Read these off the matrix that follows. Counting starts at 0.
1) Report the entry in the top-right corner.
2) Report the entry in the bottom-right corner.
3) Report the smallest entry.
4) Report the entry directly above 134.
5) Report the entry just left of the smallest entry.
6) Report the entry at row 0, column 2.
7) Report the entry just left of 114.
8) Report the entry directly above 125.
array([[139, 156, 157, 107],
       [134, 147, 113, 106],
       [146, 149, 132, 119],
       [141, 114, 153,  98],
       [107, 141, 157, 110],
       [126, 125, 131, 147]])
1) 107
2) 147
3) 98
4) 139
5) 153
6) 157
7) 141
8) 141

131	130	126	145	128	125	126	122	131	131	153	127	128
The entry just left of 122: 126
The first entry from the right: 128
The 1st entry: 131
Give the fourth entry from the end.
Answer: 131

Read these off the row that follows.
1) The last entry?
2) The 1st entry?
[101 105 128 117]
1) 117
2) 101

data = [[133, 124, 145, 124], [105, 122, 132, 139], [116, 124, 138, 136], [128, 135, 137, 134], [137, 141, 139, 135], [101, 121, 130, 144], [128, 124, 143, 127], [129, 136, 138, 134], [127, 131, 138, 115]]
The entry just right of the smallest entry: 121
The minimum is 101
Which number is the entry just right of 122?
A: 132
Which number is the largest entry?
A: 145

a = [124 132 133 135 126 125 151 122 126 124 148 132 127 128 150]
Read off the maximum.
A: 151
The entry just right of the centre entry -> 126

[[138 127 145 110 140 130 118]
 [103 134 142 117 114 116 135]
 [139 130 121 138 137 133 149]
 [104 134 142 117 114 117 135]
 [138 127 145 110 140 130 117]
 [137 128 145 111 139 129 119]
 [104 133 142 117 115 116 135]
 [141 130 118 141 138 134 150]
 [133 129 144 112 136 128 122]
 [136 128 144 111 138 129 120]
 [138 127 145 110 140 130 117]
 [126 130 143 114 131 125 128]]
Find the last entry of the smallest entry's row.
A: 135
Find the last entry of the largest entry's row.
A: 150
The entry in the bottom-right corner: 128
The top-right entry -> 118
Find the entry in the bottom-left corner.
A: 126
Find the largest entry in the first row.
A: 145
The smallest entry in the last row is 114
The entry just left of 125 -> 131
Find the 1st entry on the main diagonal.
A: 138
Find the entry just right of 115.
A: 116
Find the 5th entry from the end, reading row by row.
A: 143
The entry directly above 119 -> 117
The minimum -> 103
Find the smallest entry in the first row.
A: 110
The entry directly below 149 is 135
The largest entry in the first column -> 141
Find the entry just right of 112.
A: 136
The 2nd entry on the diagonal from the top-right corner is 116
The entry just right of the smallest entry is 134

[[124 126 119 127 126 129 131]
 [119 119 133 127 131 106 142]
 [122 127 120 131 125 131 128]
 [139 131 132 129 128 134 120]
 [139 131 135 127 131 124 125]
 [119 127 115 129 124 134 130]
 [148 133 140 127 134 130 120]
 [129 129 127 128 128 130 127]
 [145 133 137 127 132 132 121]
 [124 127 119 127 126 131 129]
 [136 130 137 127 131 125 125]
 [124 124 130 129 130 119 135]
 [135 129 131 128 128 130 124]
 [124 129 119 128 125 133 126]]
The 5th entry, reading row by row is 126
The fifth entry from the end, reading row by row -> 119
The top-right entry -> 131
The smallest entry -> 106
Report the largest entry in the last row.
133
The last entry, reading row by row is 126
Report the smallest entry in the first row.
119
The bottom entry of the column that holds the largest entry: 124
The entry just right of the smallest entry: 142
Report the entry just left of the smallest entry.
131
The entry just right of the largest entry -> 133
Report the 1st entry in reading order.
124
The second largest entry -> 145
Report the entry directly above the largest entry.
119
The entry directly below the smallest entry is 131
Report the 3rd entry on the main diagonal.
120
Report the first entry in the row that holds the smallest entry.
119
Report the 3rd-last entry, reading row by row.
125
Report the second smallest entry.
115
Report the entry directly below the largest entry.
129
The largest entry in the first column: 148
The second entry in reading order is 126

[[144 129 119 142 133 120 143 122]
 [128 128 127 128 128 127 129 129]
 [127 127 129 126 128 128 129 128]
 [129 129 128 128 126 126 127 128]
 [143 117 135 137 129 136 125 106]
 [128 128 129 129 129 127 129 127]
 [127 128 128 128 127 128 129 128]
 [142 123 110 121 113 122 136 142]
 [117 126 133 114 125 135 126 123]
 [118 146 135 108 142 141 137 127]
 [130 117 136 145 140 123 129 118]]
Rows and columns are numbered from 0.
Which number is the entry in the top-right corner? 122
Which number is the entry just right of 121? 113
The entry just left of 145 is 136
Which number is the entry in row 1 and column 0? 128
The entry at row 0, column 2 -> 119
Which number is the entry just right of the largest entry? 135
Which number is the entry at row 0, column 0? 144
Which number is the bottom entry of the column that holds the largest entry? 117
The entry in row 0 and column 1 is 129
The entry just left of the largest entry is 118
The bottom-left entry: 130
Which number is the largest entry? 146
Which number is the entry just left of 110? 123
The entry just left of the smallest entry: 125
Which number is the entry in row 2 and column 0? 127
Which number is the entry directly below 120? 127
Which number is the bottom entry of the column that holds the smallest entry? 118
Which number is the entry directly above the smallest entry? 128
The entry in row 1 and column 1 is 128
The minimum -> 106
The entry in row 2 and column 2 is 129
The entry just right of 119: 142

W =
130,112,122,128,130,131,140,134,123,122,130
134,122,128,119,121,135,121,126,128,134,132
133,123,132,121,129,133,129,136,126,130,132
130,131,134,127,127,128,135,127,131,132,121
127,139,138,134,139,131,122,133,135,134,127
133,125,127,131,140,141,132,130,137,130,122
124,126,121,139,121,120,130,119,128,123,121
125,140,112,138,143,131,134,109,143,125,108
121,131,126,146,133,116,154,126,130,120,111
121,124,126,132,110,118,137,117,123,128,124
Counting starts at 0.
The largest entry is 154
The entry in row 0 and column 0 is 130
Find the entry directly above the smallest entry.
A: 121
Find the entry just left of the smallest entry.
A: 125
The entry in the bottom-left corner -> 121
The entry in row 1 and column 0 is 134
Find the entry directly below the smallest entry.
A: 111
The entry in row 0 and column 2: 122
Find the entry directly above the largest entry.
A: 134
Find the bottom entry of the column that holds the largest entry.
A: 137
Find the bottom-right entry.
A: 124
Find the entry in row 2 and column 0.
A: 133
Find the entry just left of the largest entry.
A: 116
The entry at row 1, column 2: 128
Find the top-right entry.
A: 130
The entry at row 0, column 1: 112
Find the entry at row 2, column 1.
A: 123
The entry at row 1, column 1 is 122
The top entry of the column that holds the largest entry is 140
